In the data rows, the value 128 means zero.
Each group lies on its own hidden line, plane or larger flat surface, and each surface passes through zero. The first row asked about is in group 0, and each new group gets the next number.
Each row in order, then its group:
[139  96 123 131 109  91 116 137 144 141  87  77] 0
[110 120 129 152 133  77 136 114 170 149 148 100] 1
[107 160 117  84 159 131 158 136 128 136 142 175] 0
[167 133 117 119  84 102  99 155 166  96 161 100] 2
[121 159 126 152 130  93  88  69 102 140 141  89] 3
[115 133 108 149 140  69 150 102 161 139 153 111] 1
[138 128 118 148 111  92  96  78 122 131 118  72] 3
[124 131 145 161 128 156 136 120 105  90 137 201] 0
[162 117 119 125 103 112  94 145 143 116 103  71] 2
[100 110 117 140 122 152 125 201 181 128 129 127] 2
[133  81 155 152  88 132  88 114 113 139 120 129] 0
[134 164 127 119 148 125 151  75  68 135 153 170] 2
[143 149 123 144 116 107 105  97 116 118 139 114] 3
[109 112 144 143 166 148 155 154 138 144 145 165] 2
[130 102 182 119 105 155 111 145  98 110 139 219] 1
[162 100 165 128  83 108 100 158 123 148 106 102] 1
[118 102 131 136 124 132  96 164 174 139  90  83] 2
[ 96 130 133 146 147 165 153 145 115 129 175 207] 1
[113 164  88  76 153 119 172 152 153 133 135 118] 0
[138 127 144 118 120 179 128 143  81 113 131 181] 1
[116 125 132 151 134  77 133 113 169 146 128  92] 1
[114 172 118 154 143 116 128  89 100 115 166 181] 3
[155 123 138 202  89 150 102 124 108  86 114 103] 0
[149 124 165 109 110 158 109 138  81 110  91 140] 1
[141 147 147 183 121 156 138 118 102  87 156 160] 0
[117 111 129 126 127 132 129 102 116 147  82  78] 2
[145 143  90  98 110 172 128 129 117 116  67  84] 1
[102 118 126 110 176 113 133 134 134 157 169 172] 0
[122 144 123 116 141 127 145 124 107 106 180 192] 2
[119 130 122 129 149 167 148 113 112 139 168 190] 3
[123 108 191 154  92  73 112 106 141 147 132 148] 1
[ 93 116 125 124 133 125 122 146 124 169 167 188] 0
[124 135 127 155 105 104  75  80 118 135 115  96] 3
[120 143  99 138 154  93 155  98 175 148 137  81] 1
[145 163 134 126 122 129 144  95  88 121 157 187] 2
[133 108 168 144 106  61 115 118 161 142 116  98] 1
[132 121 153 116 139 140 117 164 103 126 141 204] 1
[158 128  97 117  97 116 100 125 132 124  72  64] 3
[169 153 122 105  82 108 123 100 115 107 164 140] 2
[141  91 134 146  91 114  87 135 125 151  95  89] 0
[121 133 147 135 136 147 141 144 121 129 163 189] 1
[109  92 163 156 134  84 118 117 161 148 171 190] 1
[110 164 117 117 166 169 175 126 133 110 140 135] 0
[126 120 163 159 132 123 123 142 113 145 163 199] 1
[134 149  99 106 142 165 149 133 102  99  86  95] 1
[133 109 135 133 120 108 110 100 121 136  75  63] 2
[146 105 133 181  95 126 114 111  98 119 138 165] 0
[138  95 142  95 124 146 142 160 142 133  91  86] 3
[152 138 132 107 101 168 103 137 112 111  74 100] 1
[153 111 130 127 104  93  96 128 157 157  92  89] 0
[125 145 126 165 132 154 142 127  99  88 167 183] 0
[155 143 133 108 117 101 125  79 107 129 122  83] 2
[ 99 112 125 150 164 167 162 130 132 158 123 164] 2
[131 122 122 139 111 103  82 103 139 132  92  85] 3
[125 144 103 101 137 126 132 115 132 141  99  57] 1
[136 151 133  98 112  85 120 101  97  89 168 140] 2
[128 151  81 125 144 132 123 119 161 123 128  49] 1
[141 149 118 118 125 119 145 133 105 105 198 186] 2
[134 107 136  99 131 147 152 191 154 111 120 148] 3
[151 160 135 128 122 107 106 132 134 108 198 159] 2
[ 99 119 137 139 154 175 159 109 102 154 130 158] 2
[143 138  96 105 102 151 100 136 113 118  76  62] 1
[127  92 126 100 148 168 168 181 154 123 103 156] 3
[151 113 175 118 103 159  86 150 104 118  96 146] 1
[119 135 145 133 141 114 140 134 122 124 159 193] 1
[131 160  88 121 147 140 131 105 115 114 112  64] 1
How many dimensions does each group's flat surface have? Group 0 first:
3 3 3 2
